In the data rows, the value 128 means zero.
Some points, one per row:
102 165 187 169 235 184 170 138 255  56 188 191 154 145  46 143
114 140  92 106  85 102 122 116  77 169 123 107 133 160 113 137
155 140 164 155 224 170 150 138 234  71 175 172 113  92 108 135
132 130  73  85  81 110 105 106  49 173 115  82 129 131 141 123
161 140 163 209 197 174 143 138 216  70 160 165 126  88 109 122
142 138  86  84  66 110  92 128  61 194 114  93 125 130 155 121
121 112 116 132 148 130 147  88 122 138 135 166 162 127 113 145
172 142 157 154 172 148 164 120 184  84 152 167 128 124 124 121
121 147 145 135 153 138 143 141 148 110 133 120 105 116 133 125
113 124 147 131 157 132 110 138 119 113 135 112 114 129 126 133
138 105 127 115 107 131 106 113  80 134 156 137 159  95 160  95
115 149 176 114 135 123 149 144 142 103 141 137  92 109 139 132
141 153 130 183 147 120 120 149 148 131 129 151 112  99 146 144
136  86 106 132 118 127 123  86 118 130 151 155 114 129 135 150
138 159 205 174 246 165 183 114 255  57 184 201 135 136  37 138
144 151 201 224 255 142 147 126 255  21 158 210 113 121 102 144
101 140  92 107 103 106 116 117  49 180  93 104 155 142 148 141
124 110 164 119 145 114 130 136 155  91 114 136 120 136 118 129
151 107 141 164 113 131 124 116 160 112 143 111 139 135 136 128
105 127 117 113 121 139 132 127 165 142 134 131 151 162 106 134
154 143 157 140 170 152 142 135 178 108 161 114 117 135 121 128
171 148 152 155 194 164 147 170 171  90 147 155 120 131  82 147
Then 22 other points, each followed by its number:
130 143 155 136 128 149 141 118 116 107 138 157 148 100 125 121 0
128 142 213 155 205 159 179 146 243  56 171 164  89 125  83 117 1
139 119 148  97 105 108 131 162 108 157 102  97  95 131 143 130 2
124 114  30  50  17  89  85  97   0 253  54  50 157 165 172 114 3
112 134  34  78  43  94 102 104   0 235  94  90 171 143 173 104 4
112 125 110  92  66 122 121 124  92 180 121 115 155 153 115 121 5
126 123  75 114  62 108 109 110  24 199  98  91 114 155 142  95 6
116 148 125 156 148 138 149 136 115 121 124 129 118 138 136 133 7
102 142 118 110 113 129 127 120 112 140 126 105 138 163 106 138 8
131 155  71 112  90 113 102 164  64 194  95  82 133 138 135 126 9
107 135 141 136 163 155 149 118 188 120 147 123 135 154  88 120 10
150 124 114 135  94 114 146 108 102 140 125 129 137 139 109 120 11
 88 113  91 116  59 105  98 141  24 158  91  86 101 140 167 117 12
108 134 122 138 120 127 114 155 106 119 127 121 112 108 142 120 13
106 119 118  94  53  86 115 145  58 172  91  77  75 123 158  98 14
153  99 108 109  73 123  92  93  62 157 120 121 105 130 165 137 15
 94  56  33  56   2  60  75  98   0 235  87  70 120 138 184 145 16
138 151 160 151 172 141 157 129 213  69 138 135 144 150  98 126 17
130 152 163 125 186 152 159 133 237  87 146 159 126 121 101 111 18
165 167 114 121 152 145 140 157 166 115 125 154 142 113  98 121 19
120  96 130 107  39 101 110 108  49 150  84  70 132 126 162 125 20
118  99  78  94  60 104 120 117  18 159 109 105 111 144 166 131 21
Which two of these numbered points are nearest to each point below, ignoring the direction in which the first points spread most? Their numbers follow each, nearest first.
 73  47 162 140 153 116  87 119 151 119 147 125 124 121 165 135 > 16 20
134 163 171 159 203 174 198 125 255  56 177 173 171 127  62 149 > 5 8
127 158 182 157 172 129 152 160 206  67 155 156 112 121 104 140 > 13 1
124 150 210 153 214 163 200 159 255  55 134 172 104 105  71 138 > 1 2
145 116 114 136 115 133  96 102  66 139 115 139 115  95 159 123 > 15 0
169 154 111 137 148 146 145 126 156 118 159 156 135 140  83 113 > 11 19
127  93 163 126 126 132 133 139 145  87 106 113 129 136 126 152 > 20 17
150 179 127 115 137 164 124 140 144 124 122 122 129 102 113 114 > 19 9
129 151 161 136 172 142 144 148 189  96 117 110 105 114 117 128 > 2 1
124 140 162 176 210 147 158 110 232  60 172 187 178 134  93 135 > 4 17
147 101 149 128 134 151 120  81 135 140 142 142 173  78 146 126 > 0 15
